In the data rows, 50 means zero.
Every row has a hidden score. How much higher is the second row's score than the first row's in each pair? 8 means about the same, 16 much higher and 0 much lower.
23 36 36 30 64 77 30 70 70 70 57 70
50 43 70 50 23 57 50 23 36 57 43 43 13
64 57 43 30 30 36 23 57 30 30 77 64
43 70 23 77 50 77 77 23 77 57 77 30 2
43 30 64 70 57 64 70 36 43 64 36 30
50 70 57 70 30 64 64 64 64 50 43 50 7
77 57 43 50 36 50 50 23 30 30 64 70
77 50 77 57 43 23 30 77 23 23 50 43 14
43 30 70 70 43 64 77 57 43 64 30 70
57 57 64 70 30 36 36 43 30 43 70 57 6
30 57 23 36 77 43 43 43 70 57 57 30
57 70 50 30 50 50 36 77 50 30 36 77 10
50 70 30 70 36 70 57 43 64 50 77 50
23 50 43 70 57 77 77 70 77 77 23 70 15
57 77 57 43 36 70 64 57 70 43 30 70
50 36 50 30 64 23 23 64 36 36 43 23 13
36 43 23 50 77 64 64 43 77 64 57 50
50 43 43 43 64 36 70 57 50 43 23 43 16
30 23 43 77 77 30 50 36 43 77 57 23
57 57 77 43 23 70 50 36 30 50 36 70 6
23 23 57 57 77 50 30 70 70 77 70 43
43 36 43 57 77 36 57 43 43 64 50 23 13
30 23 50 70 70 30 43 43 43 64 77 43
30 43 30 64 70 57 50 64 77 64 64 30 6
50 64 36 36 57 57 57 36 50 36 30 36
50 64 36 57 36 77 57 30 64 57 77 43 0
64 50 57 64 30 57 64 64 36 43 43 70
70 57 43 30 36 50 57 23 30 43 43 30 9
43 50 36 43 57 57 57 70 64 57 36 43
50 50 64 30 43 43 50 70 43 43 23 57 12
30 36 50 70 43 77 77 30 64 70 30 36
70 57 57 77 50 64 70 30 36 43 64 70 5
64 64 70 57 23 43 43 36 30 36 70 57
36 57 30 57 64 36 57 77 77 57 36 30 14
64 57 50 57 36 57 57 50 43 43 57 64
50 43 50 43 57 43 30 64 43 50 50 30 11
70 64 50 77 43 36 64 50 43 36 64 64
43 43 77 30 50 36 30 70 30 43 23 57 14
57 57 77 43 23 43 36 70 30 43 30 70
50 57 36 70 36 77 77 30 57 64 43 70 1
70 70 43 36 57 43 50 30 36 30 50 36
23 23 64 43 77 70 30 30 57 77 64 64 2
77 70 70 36 50 30 57 50 36 23 30 50
77 57 43 43 43 23 23 77 23 23 77 57 2
30 23 36 77 57 77 77 23 57 77 43 70
57 50 43 23 70 23 43 57 36 30 30 64 16
23 23 64 70 77 57 50 57 77 77 43 57
70 57 57 70 43 30 57 30 23 36 70 50 8
23 30 50 64 70 64 50 36 70 77 70 36
30 23 64 70 50 70 70 77 70 77 30 70 13
30 23 77 70 50 64 70 57 50 77 23 43
36 30 70 50 64 43 57 64 43 64 23 50 11
23 30 50 77 50 77 77 70 77 77 36 57
57 50 36 77 50 57 70 30 50 57 77 36 5
57 50 36 50 23 50 30 36 30 50 77 57
64 77 77 30 23 30 36 57 50 30 50 30 15
77 77 57 23 43 23 23 77 23 23 50 64
57 64 70 36 23 43 43 64 43 50 30 43 8
23 30 36 36 70 64 50 57 57 70 36 77
77 70 77 23 23 23 23 70 23 23 36 70 14
43 43 70 70 43 70 77 43 57 64 30 50
36 50 23 57 64 50 64 57 77 50 36 36 10
23 23 30 64 77 64 57 43 64 77 50 64
64 57 77 23 23 64 23 57 23 36 23 77 12
70 43 77 23 23 43 23 43 23 30 36 70
64 77 36 36 57 57 64 30 50 30 43 50 5
77 77 57 43 30 23 30 77 36 23 70 43
23 23 36 64 77 64 30 57 64 77 77 36 1
23 30 23 70 77 30 36 43 77 77 77 23
23 23 43 77 77 43 50 50 77 77 77 36 6
43 70 64 64 36 70 70 50 64 64 30 43
23 30 50 43 77 57 36 57 70 77 57 57 6
23 23 77 77 77 77 64 30 70 77 57 64
30 43 77 36 36 30 23 77 50 50 36 57 16
36 64 30 36 77 36 43 43 77 57 50 30
36 36 23 77 70 64 70 50 77 70 64 23 2
50 36 70 23 23 64 43 77 30 50 23 77
50 64 50 77 50 77 77 50 70 57 64 70 0
70 77 36 30 50 30 36 30 57 30 70 23
43 57 23 36 70 50 64 57 70 36 23 30 12
57 30 57 36 30 77 64 36 23 57 23 77
70 30 64 57 50 50 50 77 23 43 36 77 10
36 36 70 57 43 36 57 77 43 57 23 57
64 64 30 64 50 64 70 30 43 36 57 64 0
50 57 70 77 23 64 70 43 57 64 50 57
64 64 30 77 50 57 77 36 70 43 57 36 8
64 64 43 64 43 57 70 23 43 43 64 36
43 57 50 70 50 23 43 64 64 36 70 23 12
23 30 30 70 77 77 57 30 77 77 77 30
64 30 77 30 36 30 30 70 23 36 43 64 16
30 23 77 57 70 36 43 57 50 70 36 64
57 77 43 70 50 50 57 50 70 43 77 30 0
43 43 50 70 36 70 64 36 57 64 57 57
30 43 64 43 50 43 36 77 36 57 36 57 15
36 50 30 57 70 43 43 64 50 50 64 64
70 64 23 36 43 70 50 50 36 30 64 77 4
23 50 23 36 77 64 30 70 77 77 70 70
77 77 57 30 30 23 23 64 30 23 64 36 15
50 57 50 23 64 36 36 70 43 30 23 70
23 23 64 77 64 77 50 70 57 77 57 77 0
64 77 50 43 50 64 70 36 70 36 36 36
57 64 43 57 30 70 57 64 36 36 50 77 5
77 64 43 23 50 23 23 43 23 23 64 64
77 64 43 23 50 36 43 43 23 23 36 64 10
30 23 43 77 70 64 77 23 57 77 43 50
64 50 57 64 43 36 50 64 57 43 50 43 11
50 64 57 50 23 70 50 43 43 43 43 77
77 77 36 36 57 23 43 43 36 23 57 36 13
64 30 50 64 30 64 64 23 23 57 50 43
70 70 36 30 36 43 43 30 36 30 50 36 11
70 70 70 30 36 23 43 70 43 23 30 43
77 64 64 30 30 23 30 50 23 23 50 43 5
50 70 30 64 36 70 57 30 64 57 77 50
36 36 64 77 57 77 77 23 64 77 23 23 15
43 30 64 57 36 30 43 50 36 43 50 30
23 30 36 64 70 77 64 43 70 77 57 70 0
64 57 43 57 43 50 57 36 43 43 64 57
77 64 70 30 30 23 23 57 23 23 57 36 13
50 30 43 57 64 57 57 77 57 50 50 77
70 50 57 50 36 64 57 30 36 43 50 70 7
50 50 50 57 30 70 77 36 50 57 30 70
36 36 64 70 57 64 70 57 77 70 50 70 6
50 50 36 36 64 30 36 77 64 30 36 30
57 43 43 50 36 70 57 57 50 57 36 77 2
64 36 43 30 30 57 36 23 23 43 64 57
70 70 77 36 23 23 23 70 30 30 77 30 11
23 30 30 70 77 64 50 57 77 77 70 36
43 36 57 50 64 64 70 64 64 70 23 50 15
70 64 70 57 36 30 43 57 36 30 64 36
57 77 36 50 36 50 57 43 64 30 64 36 5
57 30 77 64 30 64 70 23 23 64 30 64
36 30 57 57 57 50 64 70 57 64 23 43 11
43 50 57 36 70 43 23 77 57 57 57 57
70 36 50 70 43 50 77 23 30 50 50 23 8
43 57 23 77 50 77 77 23 77 64 57 43
64 77 43 43 36 57 57 23 50 30 50 57 12
77 57 30 50 50 43 50 23 23 36 50 64
30 30 30 70 77 70 77 36 70 70 30 43 7
77 77 36 43 50 36 50 57 43 23 57 57
30 43 70 23 64 57 23 70 50 70 30 77 9
43 30 57 57 70 23 30 57 30 57 70 36
30 43 57 30 70 23 23 70 50 70 77 30 7
77 36 77 43 23 30 36 36 23 30 36 77
64 64 30 77 57 64 77 23 70 50 70 30 0
36 36 30 57 64 57 36 70 50 57 70 64
70 36 70 50 23 36 36 36 23 43 70 64 11
36 64 36 36 77 57 36 77 77 64 43 64
23 30 57 23 77 50 30 77 64 70 23 77 12
57 43 77 64 23 36 30 77 23 50 57 77
70 43 50 23 43 30 43 64 36 36 23 57 14
43 23 64 23 57 30 23 77 43 57 36 36
64 50 70 30 23 43 30 36 36 36 43 36 5
64 77 70 64 30 23 43 70 57 23 70 50
23 30 23 70 77 57 64 36 77 70 77 30 2
70 64 64 23 30 43 36 30 23 23 43 64
57 77 30 23 50 36 36 43 64 23 43 23 9
23 23 30 70 77 64 57 43 77 77 70 70
77 70 77 43 36 23 30 70 30 30 57 23 16
30 57 43 36 70 50 23 77 77 70 70 50
43 23 77 23 50 23 23 64 23 50 36 70 16
77 70 57 23 36 23 23 36 43 23 70 23
77 43 64 30 50 30 50 30 23 23 30 64 13
23 64 30 30 64 77 50 57 77 70 30 77
50 50 43 70 43 50 77 23 50 57 50 23 9
64 64 57 50 43 70 70 30 50 43 30 57
64 70 43 30 30 30 43 36 57 30 50 23 11
36 23 57 36 77 43 43 36 36 64 57 57
43 36 43 36 77 23 23 64 43 50 64 30 10
23 30 57 43 70 57 43 70 70 77 30 70
70 70 23 57 57 36 57 50 57 36 77 30 4
57 36 70 70 36 64 70 57 43 50 36 70
43 36 70 77 30 64 70 50 50 70 77 43 2
57 64 36 77 57 64 77 64 64 50 43 77
30 36 36 36 77 43 36 64 77 64 43 36 11
70 77 30 50 43 30 30 57 43 23 77 36
43 77 57 36 30 50 50 77 64 36 30 50 12
30 30 23 77 70 77 77 50 77 77 50 43
64 64 36 43 30 50 43 43 50 36 64 50 10
43 23 36 36 64 36 23 77 43 57 64 64
70 57 43 30 43 50 50 36 43 36 30 43 11
57 57 36 57 36 77 64 23 30 57 70 77
23 30 23 77 77 70 57 36 70 77 77 30 8
50 70 23 50 43 70 36 64 64 36 77 77
70 36 77 70 36 36 70 36 23 43 36 64 16
30 30 57 57 64 50 36 77 70 64 30 70
50 30 30 64 57 50 43 50 23 64 77 57 1
43 70 23 64 50 70 57 50 77 57 77 36
36 50 77 43 23 64 64 43 57 64 23 30 16
30 43 64 23 64 36 23 77 50 57 36 70
64 70 23 50 50 43 43 77 70 30 57 50 4
50 36 57 70 36 77 77 23 43 70 36 57
77 50 57 50 36 30 50 36 30 30 50 50 13
70 70 36 30 30 36 36 70 64 30 50 57
43 43 43 77 43 77 77 23 64 70 64 30 0
36 50 70 70 30 77 77 50 70 70 43 70
30 23 23 57 77 50 50 50 64 70 70 50 8
23 23 64 70 77 30 23 77 50 77 64 57
57 50 70 77 43 43 77 43 57 57 50 23 8
43 23 70 64 50 64 64 64 30 70 30 77
43 43 70 57 50 70 57 57 43 57 30 50 7
23 64 43 57 64 77 36 77 77 77 77 64
30 23 43 50 77 57 57 43 64 77 30 30 16
70 70 70 30 23 36 43 43 30 30 43 43
77 57 64 23 23 23 23 36 23 23 43 57 10
64 70 50 23 50 30 36 43 36 23 50 23
50 30 64 50 57 23 30 70 23 36 50 30 9
30 30 50 36 77 30 23 77 57 70 70 50
70 77 64 23 23 30 23 64 43 23 70 43 8
77 50 70 70 50 23 57 57 36 36 70 23
64 64 36 70 43 50 64 30 43 43 70 57 4
64 70 64 64 30 50 70 36 43 36 50 64
43 57 36 70 57 50 70 50 77 57 43 23 9
36 23 64 57 70 36 30 77 50 70 64 43
36 36 77 64 57 36 50 70 43 50 30 36 13
70 57 50 50 30 30 43 30 30 30 70 36
77 50 43 64 50 30 50 23 23 30 77 36 7
64 50 30 43 30 57 50 36 30 36 64 77
77 77 30 23 57 23 36 64 57 23 50 23 15
70 43 77 36 23 30 30 36 23 30 43 70
30 23 64 64 70 50 50 43 50 70 36 43 6
57 43 64 23 43 64 50 70 30 36 23 77
57 77 64 23 30 23 23 70 50 30 57 30 9
70 50 57 50 50 36 43 50 36 36 57 43
30 36 50 36 70 36 30 77 70 70 43 36 10
77 64 50 30 36 30 36 23 23 30 57 43
57 50 50 64 43 64 77 30 57 57 23 50 8
36 23 77 23 43 36 30 70 23 57 23 70
23 30 77 43 64 43 36 77 36 70 30 70 6
30 43 23 77 70 77 77 43 77 77 77 57
36 64 64 64 57 43 57 50 57 57 57 23 16
57 50 50 64 50 64 64 70 57 50 30 77
57 64 43 57 50 70 77 36 70 43 23 70 8
50 30 36 57 64 50 70 43 36 50 23 50
36 30 64 23 70 30 23 70 36 50 23 36 11
64 50 70 64 30 57 70 23 30 50 43 43
70 50 77 23 23 23 30 50 23 23 23 30 16
43 30 57 77 30 70 70 23 50 70 77 43
36 70 64 50 23 70 50 70 70 64 57 57 11
36 43 50 57 57 43 50 70 64 57 57 30
30 23 77 43 64 50 50 30 36 77 23 23 12
57 64 64 43 50 30 43 57 50 43 50 36
77 64 57 77 50 23 70 50 50 30 70 23 6
50 50 50 30 57 23 36 77 30 23 23 70
36 43 50 70 43 70 70 43 64 64 43 36 0
30 36 77 36 64 36 43 64 36 64 23 50
50 43 70 70 70 30 64 57 57 50 36 30 7
50 57 23 57 36 64 50 23 57 57 77 30
64 77 23 36 57 30 36 36 57 30 70 23 14
30 23 64 36 64 36 23 70 30 70 30 70
30 36 77 77 57 77 77 36 64 77 23 70 3
23 36 23 50 77 77 50 43 77 77 70 64
23 36 43 77 77 77 77 64 77 77 64 50 9
36 43 30 36 77 64 64 43 70 64 30 50
36 23 43 64 57 30 43 64 43 70 77 36 6
70 77 70 23 43 57 57 36 43 36 23 57
43 70 77 64 23 50 43 77 43 57 50 64 5
23 23 77 50 57 43 43 77 57 77 30 70
30 36 23 64 64 43 57 64 70 57 64 30 3
57 70 30 23 64 50 64 30 64 30 23 50
64 77 30 64 57 64 64 43 77 43 70 30 0
50 50 23 77 57 77 77 23 70 64 77 43
70 70 30 57 50 57 70 23 50 36 50 30 15
57 50 77 57 23 50 57 70 50 50 23 50
57 36 30 43 70 36 36 77 57 50 57 70 5
23 36 23 23 77 64 30 70 70 70 50 43
77 43 70 43 50 30 50 23 30 36 50 23 13
23 30 50 70 77 77 70 64 77 77 36 64
43 70 36 70 50 64 57 77 77 57 64 30 6
64 64 57 50 36 43 50 30 36 43 50 36
30 64 57 30 70 57 30 50 70 70 43 43 7
36 50 43 64 43 64 64 30 64 64 64 23
23 30 50 43 57 77 36 57 70 77 64 57 6
50 57 36 50 57 50 64 70 64 43 57 50
43 36 64 70 36 77 70 64 57 64 36 70 7
64 57 70 36 23 36 36 43 30 36 30 50
77 57 64 43 30 23 30 50 23 23 64 64 5
70 70 57 23 70 30 36 57 43 23 30 23
23 23 30 70 70 77 77 36 77 77 23 50 2
57 43 77 43 36 64 70 43 30 57 23 64
36 43 70 23 50 50 23 70 50 64 36 57 8
64 50 57 36 30 43 30 43 23 30 57 70
50 50 77 50 36 77 77 23 30 57 23 77 8
57 36 77 23 64 23 23 50 23 43 50 30
70 77 70 36 36 43 50 50 36 23 36 64 7
77 70 70 23 23 30 23 70 36 23 36 77
57 57 64 57 36 64 70 43 36 50 30 77 4
36 30 77 57 30 57 50 70 30 64 23 57
70 70 64 36 30 30 36 43 30 23 64 57 6
70 50 30 64 57 64 70 23 50 43 57 50
43 30 43 64 57 30 50 64 30 36 50 70 14
23 30 23 43 77 70 50 23 64 77 57 36
77 57 64 30 30 36 36 57 43 30 30 43 16
30 23 70 43 64 23 30 70 30 64 30 43
23 30 70 57 70 36 36 77 64 70 50 23 3
23 23 77 30 64 57 23 50 43 77 57 50
77 43 23 36 64 30 43 23 30 30 64 23 11
57 50 36 77 70 23 70 64 50 36 50 23
64 57 43 50 36 57 36 57 43 43 70 64 0
64 77 70 36 30 36 30 77 50 30 64 64
57 77 36 23 30 57 23 64 64 30 77 36 3
70 70 23 36 43 43 43 36 30 23 77 64
43 70 64 57 23 77 77 23 64 57 30 43 10
64 64 77 43 30 43 50 43 30 43 36 57
23 23 70 43 70 77 50 36 64 77 23 64 5
36 50 23 43 77 70 57 30 70 70 57 30
43 64 70 30 30 70 43 43 64 64 30 43 12
77 77 70 30 43 23 23 77 50 23 50 57
77 57 64 30 36 23 30 64 23 23 43 50 9
43 50 64 30 23 77 57 36 70 64 30 57
77 50 64 43 30 23 30 43 23 30 70 50 10
77 50 30 30 57 36 70 50 43 30 23 43
77 64 77 36 36 23 57 50 36 23 30 30 9
23 23 36 64 77 70 57 70 77 77 36 64
57 57 77 36 30 36 50 57 36 50 23 70 15
50 77 50 64 30 64 70 43 70 50 36 50
64 77 70 30 30 43 36 64 43 30 36 64 11
43 43 57 36 64 30 36 57 43 50 57 23
70 77 57 36 30 43 57 43 57 30 36 36 9
30 43 36 77 50 77 77 57 77 70 30 57
30 30 23 77 77 50 70 23 64 70 77 30 5
43 36 50 77 36 70 77 43 50 64 30 64
57 64 70 30 23 70 64 23 30 43 23 70 9
77 30 64 50 30 43 50 36 23 30 64 70
23 23 77 77 64 70 64 70 57 77 30 70 9
43 57 36 50 64 36 64 30 64 50 43 23
43 70 57 50 50 30 50 64 64 36 57 36 7
57 36 43 50 36 70 43 30 30 50 70 70
57 77 77 30 23 30 30 77 57 30 30 50 16
30 36 57 50 64 57 50 43 64 70 50 36
70 64 50 50 43 30 36 64 50 30 57 50 11
70 70 30 30 64 30 57 57 50 23 23 23
50 77 30 57 43 43 30 77 43 30 77 64 0
57 64 64 50 30 57 57 30 57 50 57 43
30 43 43 64 64 57 64 70 77 64 43 50 10
50 64 70 70 57 50 70 23 64 64 64 23
77 77 77 23 23 23 23 50 23 23 50 36 14
50 43 36 57 57 36 70 23 50 43 30 23
64 70 77 43 30 43 43 64 36 30 50 64 4
57 57 36 70 50 57 77 50 70 50 30 43
23 23 30 57 77 77 57 36 70 77 43 57 3
70 77 30 43 64 36 64 30 57 23 50 23
57 77 70 30 23 43 50 30 50 43 36 30 9
23 43 23 70 57 64 70 64 77 70 57 36
43 50 50 23 70 30 30 57 36 43 36 36 16
30 30 23 64 70 77 57 50 70 70 64 57
36 30 64 30 43 36 57 70 50 57 23 43 16
50 43 70 70 23 57 70 70 64 64 30 43
70 50 57 30 43 50 50 43 30 36 36 57 8
77 57 64 23 23 36 30 30 23 23 57 70
77 70 36 23 50 23 23 64 30 23 70 43 8
36 30 57 64 70 57 64 43 64 70 36 23
36 23 43 36 64 36 30 50 23 43 64 77 7
30 36 36 50 70 57 64 57 64 64 23 64
36 30 57 70 57 70 70 43 57 70 70 64 0
50 70 57 64 30 77 70 30 50 57 57 70
77 57 23 70 57 23 36 57 30 23 77 50 13
70 64 50 57 36 70 70 30 30 30 43 77
64 57 36 50 50 57 64 43 36 43 36 70 11
57 70 50 57 50 64 64 23 64 50 50 23
77 70 57 30 36 30 50 23 30 23 57 23 12
43 70 50 64 30 77 70 64 77 57 36 50
23 23 43 77 70 77 64 77 77 77 70 77 3
64 70 23 64 57 77 70 23 57 43 70 64
23 30 36 50 77 64 43 64 77 77 43 57 14
77 70 64 36 43 23 57 36 43 23 30 23
64 57 77 57 23 30 64 64 23 50 23 64 8
64 64 77 23 23 36 36 64 23 36 23 64
36 36 57 36 64 70 36 77 70 64 43 77 0
64 70 23 57 50 70 70 30 57 36 64 64
77 77 23 23 64 50 30 50 43 23 64 64 11
50 43 36 43 70 43 50 70 43 43 36 70
70 64 70 36 36 50 57 30 30 36 36 50 7
23 23 64 57 70 64 50 36 30 77 36 64
50 77 50 57 23 30 23 64 43 43 77 30 7
43 36 30 36 57 50 30 77 50 43 70 77
70 57 23 43 50 43 30 50 30 30 77 70 8
64 64 57 57 30 57 36 64 36 36 70 77
77 50 36 23 50 57 57 57 30 30 23 77 15
36 23 64 30 77 23 23 77 36 64 43 57
23 23 36 57 77 70 50 23 64 77 57 36 0
57 30 70 77 36 43 70 50 36 50 50 50
77 70 23 57 57 23 64 30 57 30 64 23 9
70 50 77 43 23 36 36 30 23 36 70 57
77 64 57 23 43 23 36 23 23 23 57 36 12
64 36 23 70 57 70 77 23 43 57 70 57
36 57 23 36 77 23 23 64 77 50 77 23 14
57 36 50 70 36 70 57 30 36 64 70 57
57 57 70 50 23 43 30 50 30 50 70 64 12
77 36 64 30 23 23 23 50 23 23 70 57
43 64 30 50 57 64 70 30 70 43 50 23 5
36 30 30 43 77 30 23 43 50 64 77 23
70 70 50 64 50 30 57 43 57 36 70 23 9
77 77 30 23 57 23 23 70 43 23 43 30
77 70 70 30 36 23 30 64 23 23 43 43 8
30 23 57 50 77 36 23 57 43 70 70 57
64 43 57 23 23 43 36 36 23 43 43 43 11
36 30 36 43 70 43 30 77 50 50 50 70
70 57 23 50 43 50 50 30 43 50 70 30 4
64 30 57 64 50 57 77 36 36 50 30 64
30 23 64 77 64 43 57 77 64 77 30 30 10
57 57 77 43 23 50 30 57 23 30 64 77
50 43 77 43 64 36 50 50 43 57 36 57 14
23 36 23 77 70 77 77 57 77 77 43 50
36 64 30 30 70 70 43 57 70 50 43 50 9
43 70 36 77 36 77 77 70 70 57 57 77
64 57 30 36 64 43 57 36 57 36 57 23 13
43 36 77 77 23 77 77 23 43 70 50 57
23 23 64 64 77 57 36 30 43 77 77 70 7
43 36 70 64 23 77 70 30 57 70 36 50
70 77 64 64 43 36 57 43 43 30 64 36 10
50 57 50 30 64 30 30 77 50 43 57 43
77 36 50 36 57 23 30 57 23 23 43 30 11
64 50 77 36 30 30 23 57 30 43 64 36
77 77 43 23 36 30 23 64 30 23 43 57 11
70 70 64 23 30 23 23 43 23 23 77 30
70 50 23 64 70 50 64 57 36 36 70 70 5
43 36 36 77 57 64 64 43 50 64 64 57
23 30 64 36 57 57 43 43 36 70 43 64 12
70 43 77 30 23 23 30 64 23 30 30 77
50 64 64 77 36 64 77 50 70 57 43 36 0
30 23 43 57 64 70 64 36 50 70 50 50
77 70 43 23 43 43 23 57 23 23 23 77 16
43 43 43 36 36 36 43 77 50 43 50 64
36 30 43 70 70 30 43 77 64 64 77 30 5
70 70 36 30 30 23 30 43 43 23 77 23
57 70 57 23 64 23 30 64 36 30 23 30 16
